Some points:
tensor([-0.44, -0.14,  0.44,  1.91, -0.24, -0.44,  1.52,  0.81, -0.02,  0.47,  1.95,  0.29, -1.52,  0.00, -0.42,  0.74,  1.21,  0.70, -0.44, -0.79,  0.47,  1.35, -0.76, -0.77])
tensor([-0.71,  0.94, -1.55,  0.71,  0.37,  0.98,  1.27,  0.16, -1.30, -1.57, -1.20,  1.19, -1.11,  0.19,  0.54, -0.72,  0.00,  1.21,  0.89,  0.61,  0.64,  0.51, -0.71, -1.33])
tensor([-0.20, -0.34, -0.90, -1.59, -0.81, -1.54,  1.79, -0.75,  0.03,  1.73, -1.68,  0.54,  0.92,  0.61,  0.55,  1.37,  0.10,  0.63, -1.88,  1.04,  1.57,  0.99, -0.59, -0.63])
tensor([-0.86,  1.63,  1.00,  1.16,  0.62, -0.18,  0.38, -1.05, -1.57,  0.87, -1.65,  0.25,  0.13, -0.33, -1.92, -0.51, -1.60, -0.48, -1.06,  0.22, -0.52,  0.66, -0.36, -0.24])
tensor([ 0.84, -0.20,  1.26,  1.31,  0.60,  0.46, -0.18, -0.17,  0.29, -1.29, -1.24,  0.44,  0.94, -1.30,  1.01,  1.20,  1.77,  0.68, -1.53,  0.01,  0.75, -1.29, -0.17,  0.06])
tensor([-0.98,  0.45,  1.84,  0.58,  1.08, -0.66, -2.09, -0.43,  1.19, -0.92, -1.21,  0.34,  0.42, -1.11, -0.35, -1.11,  0.48,  0.33,  0.43,  1.30, -0.93,  1.68, -1.15, -0.21])
tensor([ 0.69, -0.16, -0.13, -1.25, -0.96,  0.15,  0.80, -1.31,  0.63, -0.26,  0.02, -0.46, -1.90,  0.22, -0.57, -1.86,  1.25,  0.37,  0.89,  0.32, -0.87,  0.52, -0.66,  0.86])
tensor([-1.66, -1.43,  1.25, -1.03, -0.88,  0.92, -0.02,  0.74, -0.89, -1.60, -1.92, -0.94, -0.14,  1.25,  1.16,  0.07, -1.20, -0.08,  0.02,  0.83,  1.01,  1.07,  0.85,  0.96])
tensor([ 0.75,  0.01, -1.37, -0.17, -1.18,  0.91, -0.42,  0.98,  0.49, -0.93,  2.20,  0.42,  1.59,  1.59, -0.31, -1.17, -1.72, -1.85, -0.77,  0.08,  1.05,  1.71,  0.74, -0.88])
tensor([ 1.48,  0.43, -1.05, -1.40, -0.05, -0.54,  0.07,  0.71,  0.03, -1.03, -1.15, -0.72,  1.52,  0.48, -0.71,  1.01,  1.65, -0.66, -1.04,  0.01, -0.42, -0.66,  0.34, -0.33])
tensor([ 0.29, -0.07,  0.68,  0.12,  0.07, -0.25,  0.80,  1.27,  0.47, -0.04, -0.49,  0.58,  1.22,  1.42,  0.89, -0.23,  1.96,  0.47,  1.52, -0.72,  0.50, -0.71, -1.12, -0.72])
tensor([ 1.10, -2.14,  0.11,  0.92, -0.25,  0.57,  0.09, -0.06, -1.00,  0.14,  0.58,  0.88, -0.05,  1.18, -0.29, -1.44, -1.42,  1.40, -1.01, -1.66, -0.14,  0.89, -1.21, -0.48])
tensor([-0.85,  1.52, -0.35, -0.59,  0.70,  0.31,  0.21,  1.06,  0.34,  0.91,  0.40, -0.59, -0.43, -0.04,  1.36,  1.04, -1.23,  1.01,  1.59, -0.65,  1.72,  1.58,  0.31,  0.35])
tensor([-0.69, -1.69, -0.31, -1.14,  1.13,  0.01, -0.60,  0.86,  1.46, -0.20, -1.56, -0.67, -0.59, -0.21, -1.49, -0.69,  0.85,  0.16, -0.64, -0.61,  0.81,  1.15,  1.66, -2.28])
tensor([-1.75,  1.58, -0.15, -1.03, -0.70,  0.68, -1.60, -0.75, -0.93, -0.78,  0.21, -0.38, -0.58,  1.07, -0.04,  1.37,  0.02, -1.23, -1.58, -0.50,  0.64, -1.31, -1.56,  0.02])
tensor([-1.30,  1.20,  0.28,  0.77, -1.64, -1.99,  0.90,  0.18,  0.76, -0.70,  0.84,  0.04,  0.93,  0.25,  1.33, -1.41,  0.25, -1.16,  0.13, -1.88, -0.18,  0.18, -0.04, -0.20])
tensor([ 1.97, -0.34, -1.25,  0.24,  0.96, -0.41, -0.19, -0.96,  1.32,  0.72, -0.10,  1.58, -1.13,  0.64, -1.25, -0.44,  0.16, -0.31,  0.72,  0.26,  1.90, -1.00, -1.04,  0.66])
tensor([ 0.76,  0.69,  1.87, -0.37, -1.54,  1.16,  0.81,  0.22,  0.06,  0.65,  0.48, -0.42, -1.58,  0.14,  0.71, -0.62, -0.53,  0.49,  1.26,  1.27, -1.32, -1.37,  0.29, -2.49])
tensor([ 1.57,  0.75, -1.07,  0.14, -1.40, -0.37, -1.52, -0.90, -1.09, -0.12, -0.70, -1.91, -1.17,  0.60,  1.54,  0.55, -0.55,  1.23,  0.58,  0.05, -1.07, -0.85,  0.34, -0.75])
tensor([ 1.19, -0.14, -0.65,  0.08,  1.27, -1.67, -1.04,  1.57,  0.71, -0.35,  0.16,  1.32, -0.39,  0.26,  0.63,  1.42, -1.13, -1.15,  0.94,  1.31,  0.47, -1.23, -0.96,  0.88])
tensor([ 0.03, -0.36,  0.92, -1.44, -1.11,  1.05, -0.38,  1.93,  0.92,  1.65, -0.17, -1.17, -1.15,  0.22, -0.22,  0.74,  0.61, -0.85, -0.22, -0.95, -1.00, -0.45,  0.61,  0.98])
tensor([-0.86,  0.70,  0.93,  0.42, -0.64,  1.59, -0.77, -0.93, -1.52, -1.49,  1.59,  1.68, -0.53, -1.08,  0.89,  0.98,  0.88, -0.99,  0.50,  0.53,  0.94, -0.01,  1.46,  0.86])
tensor([ 0.99, -0.30,  1.06, -1.36, -1.53, -1.58, -1.75, -1.55, -0.77,  1.38,  1.53,  1.45,  0.61, -1.24,  0.77, -0.20,  0.76,  0.60, -0.35, -0.78,  0.29,  0.56, -0.79, -0.13])
tensor([ 1.49,  1.02,  1.08, -0.15,  1.89,  0.07, -0.14, -1.62, -0.66, -1.29, -0.69, -0.84,  0.33,  1.29,  0.89,  0.43, -0.79,  0.50,  0.37, -1.08, -1.39,  0.69,  1.28,  0.77])
tensor([ 1.37,  0.77,  0.73, -0.04, -1.51,  1.00,  1.25,  0.77, -0.72, -1.36, -1.17, -0.58,  0.70, -1.80, -0.77,  1.59, -1.18,  0.88,  1.43, -1.25, -1.12, -0.41, -1.28,  0.94])
tensor([ 0.53, -1.36, -0.08, -0.09,  1.07, -1.11,  2.12, -1.59, -1.65,  0.43,  0.87, -0.33,  0.95, -1.50, -0.44,  0.84, -0.16, -1.56,  1.59,  1.41,  0.05,  0.45, -0.05, -1.48])
tensor([-0.71, -1.17,  1.14,  1.65,  1.00,  0.02, -0.81,  0.39, -0.61,  0.05,  0.53, -2.15, -1.02, -0.03, -1.75,  1.34,  1.02, -0.32, -0.02,  1.00, -0.16, -1.07, -1.34,  1.45])
tensor([ 1.87, -1.07, -1.08,  0.70, -0.31,  1.50,  1.37, -0.35,  1.32,  0.71, -1.03, -0.38,  0.53, -1.31,  1.61, -0.72, -0.35, -1.51, -1.09,  1.24,  0.56,  1.00, -1.38,  0.39])
tensor([-1.81, -0.48, -1.30, -0.90, -1.12, -1.16, -0.03, -0.43, -0.11, -0.70, -0.28,  0.81,  1.04, -0.17, -1.66, -0.06,  1.36,  0.87,  1.16,  0.70, -0.79, -0.02,  1.15,  1.08])
tensor([-0.16, -0.83, -1.38, -0.40,  1.77,  0.59, -0.69,  1.25, -2.04,  0.50,  0.20, -1.55, -1.16, -2.33,  0.48, -1.61, -0.25, -0.57,  0.07, -0.43,  0.19, -0.50,  1.03,  0.94])
tensor([-1.38, -0.38,  1.01,  0.36,  0.97,  0.85,  0.30,  1.52,  0.59, -0.64,  0.21,  1.26,  1.66, -1.45, -1.35, -0.94, -0.07,  0.70, -1.24, -0.05, -0.42, -0.97, -1.73, -1.09])
tensor([-0.96, -1.27,  1.46,  0.67,  0.81, -0.07,  0.20, -0.81,  1.34, -0.70,  0.71, -0.66,  0.22,  0.10,  1.41, -1.16, -2.10, -0.77, -0.32,  0.76, -0.20, -2.00,  0.65,  0.87])
tensor([-0.91, -0.05, -0.95,  0.81,  0.21,  1.46, -0.56,  0.56,  0.65,  2.18, -0.02, -0.46, -0.48,  0.90,  0.97, -0.38, -0.53, -1.91,  0.56, -0.70, -1.21, -0.85,  0.64,  0.95])
tensor([-0.03, -0.04, -0.15, -1.13,  1.19,  0.81, -0.75, -1.41, -1.51,  1.86,  0.39,  0.64,  2.01,  1.61,  0.44, -0.46,  0.06,  1.40,  1.19, -0.92, -1.55, -0.35,  0.66,  0.14])
tensor([-0.56, -0.85, -0.80,  0.21,  0.54, -0.43, -1.16, -0.02,  1.31,  1.36,  0.82,  0.10, -0.51, -0.86, -0.56,  0.51,  0.09, -1.10, -0.75,  1.78, -0.59,  0.24, -0.31,  0.75])
tensor([-0.42,  1.77, -0.38, -0.98,  2.19,  0.91,  1.26, -1.15,  1.20, -0.19,  1.06, -0.76, -0.05,  1.12,  0.49, -0.14,  0.82, -0.38, -1.27, -1.32,  0.16,  0.76, -0.72, -1.40])
tensor([ 0.59,  1.65,  0.48,  0.70, -0.47, -1.49,  1.22,  1.28, -1.10, -0.11, -0.73,  1.60, -1.01,  0.47, -1.56, -1.00,  0.05, -1.09, -1.01, -0.95, -0.71, -0.02,  2.07,  1.23])
tensor([-0.26, -0.90, -0.49,  2.30, -0.91, -0.81, -1.26, -0.99,  1.20, -0.06, -1.12,  0.57,  1.32,  0.07, -1.26,  1.53,  0.28, -0.42,  1.60, -0.75,  1.17, -0.34,  0.74, -1.47])
tensor([-0.76, -1.08, -1.18,  0.50,  0.42, -1.41, -0.56,  0.81, -0.52, -0.19,  1.15,  0.35, -0.57, -0.05,  1.26,  1.67,  0.31,  1.38, -1.61,  1.12, -1.29,  0.48,  0.99,  0.10])
tensor([ 1.35,  1.24,  0.58,  0.11, -1.02, -0.19, -0.38,  0.75, -0.41,  0.36,  1.26, -1.65,  0.96,  0.23, -1.37, -1.83,  0.59,  1.44, -0.31,  1.12,  1.91, -0.53,  1.43,  0.86])
tensor([-0.61,  0.41, -1.54, -1.33, -0.61,  0.28,  0.52, -0.61,  2.09,  0.56,  0.92,  0.28, -0.96, -1.12, -0.64,  0.29, -1.70,  1.95,  0.67, -1.01, -0.98, -0.51,  0.65,  0.81])
Along one direction, these points spread out more than along any other. Take the direction at right angles to it along which they spread out most. Go by this last direction. How many in every 100 of the points above lie lower along it than each point below? Round to a whole number. More than half of the points above lie lower than the first one.
tensor([-0.86,  0.70,  0.93,  0.42, -0.64,  1.59, -0.77, -0.93, -1.52, -1.49,  1.59,  1.68, -0.53, -1.08,  0.89,  0.98,  0.88, -0.99,  0.50,  0.53,  0.94, -0.01,  1.46,  0.86]) 22
tensor([ 1.10, -2.14,  0.11,  0.92, -0.25,  0.57,  0.09, -0.06, -1.00,  0.14,  0.58,  0.88, -0.05,  1.18, -0.29, -1.44, -1.42,  1.40, -1.01, -1.66, -0.14,  0.89, -1.21, -0.48]) 83
tensor([-0.98,  0.45,  1.84,  0.58,  1.08, -0.66, -2.09, -0.43,  1.19, -0.92, -1.21,  0.34,  0.42, -1.11, -0.35, -1.11,  0.48,  0.33,  0.43,  1.30, -0.93,  1.68, -1.15, -0.21]) 20
tensor([-0.16, -0.83, -1.38, -0.40,  1.77,  0.59, -0.69,  1.25, -2.04,  0.50,  0.20, -1.55, -1.16, -2.33,  0.48, -1.61, -0.25, -0.57,  0.07, -0.43,  0.19, -0.50,  1.03,  0.94]) 5
tensor([-0.96, -1.27,  1.46,  0.67,  0.81, -0.07,  0.20, -0.81,  1.34, -0.70,  0.71, -0.66,  0.22,  0.10,  1.41, -1.16, -2.10, -0.77, -0.32,  0.76, -0.20, -2.00,  0.65,  0.87]) 7
tensor([-1.30,  1.20,  0.28,  0.77, -1.64, -1.99,  0.90,  0.18,  0.76, -0.70,  0.84,  0.04,  0.93,  0.25,  1.33, -1.41,  0.25, -1.16,  0.13, -1.88, -0.18,  0.18, -0.04, -0.20]) 93
tensor([-1.66, -1.43,  1.25, -1.03, -0.88,  0.92, -0.02,  0.74, -0.89, -1.60, -1.92, -0.94, -0.14,  1.25,  1.16,  0.07, -1.20, -0.08,  0.02,  0.83,  1.01,  1.07,  0.85,  0.96]) 29
tensor([-0.26, -0.90, -0.49,  2.30, -0.91, -0.81, -1.26, -0.99,  1.20, -0.06, -1.12,  0.57,  1.32,  0.07, -1.26,  1.53,  0.28, -0.42,  1.60, -0.75,  1.17, -0.34,  0.74, -1.47]) 41
tensor([ 1.49,  1.02,  1.08, -0.15,  1.89,  0.07, -0.14, -1.62, -0.66, -1.29, -0.69, -0.84,  0.33,  1.29,  0.89,  0.43, -0.79,  0.50,  0.37, -1.08, -1.39,  0.69,  1.28,  0.77]) 76
tensor([ 0.84, -0.20,  1.26,  1.31,  0.60,  0.46, -0.18, -0.17,  0.29, -1.29, -1.24,  0.44,  0.94, -1.30,  1.01,  1.20,  1.77,  0.68, -1.53,  0.01,  0.75, -1.29, -0.17,  0.06]) 24
tensor([-1.75,  1.58, -0.15, -1.03, -0.70,  0.68, -1.60, -0.75, -0.93, -0.78,  0.21, -0.38, -0.58,  1.07, -0.04,  1.37,  0.02, -1.23, -1.58, -0.50,  0.64, -1.31, -1.56,  0.02]) 27
tensor([-0.76, -1.08, -1.18,  0.50,  0.42, -1.41, -0.56,  0.81, -0.52, -0.19,  1.15,  0.35, -0.57, -0.05,  1.26,  1.67,  0.31,  1.38, -1.61,  1.12, -1.29,  0.48,  0.99,  0.10]) 17
tensor([-0.20, -0.34, -0.90, -1.59, -0.81, -1.54,  1.79, -0.75,  0.03,  1.73, -1.68,  0.54,  0.92,  0.61,  0.55,  1.37,  0.10,  0.63, -1.88,  1.04,  1.57,  0.99, -0.59, -0.63]) 98
tensor([-0.56, -0.85, -0.80,  0.21,  0.54, -0.43, -1.16, -0.02,  1.31,  1.36,  0.82,  0.10, -0.51, -0.86, -0.56,  0.51,  0.09, -1.10, -0.75,  1.78, -0.59,  0.24, -0.31,  0.75]) 2
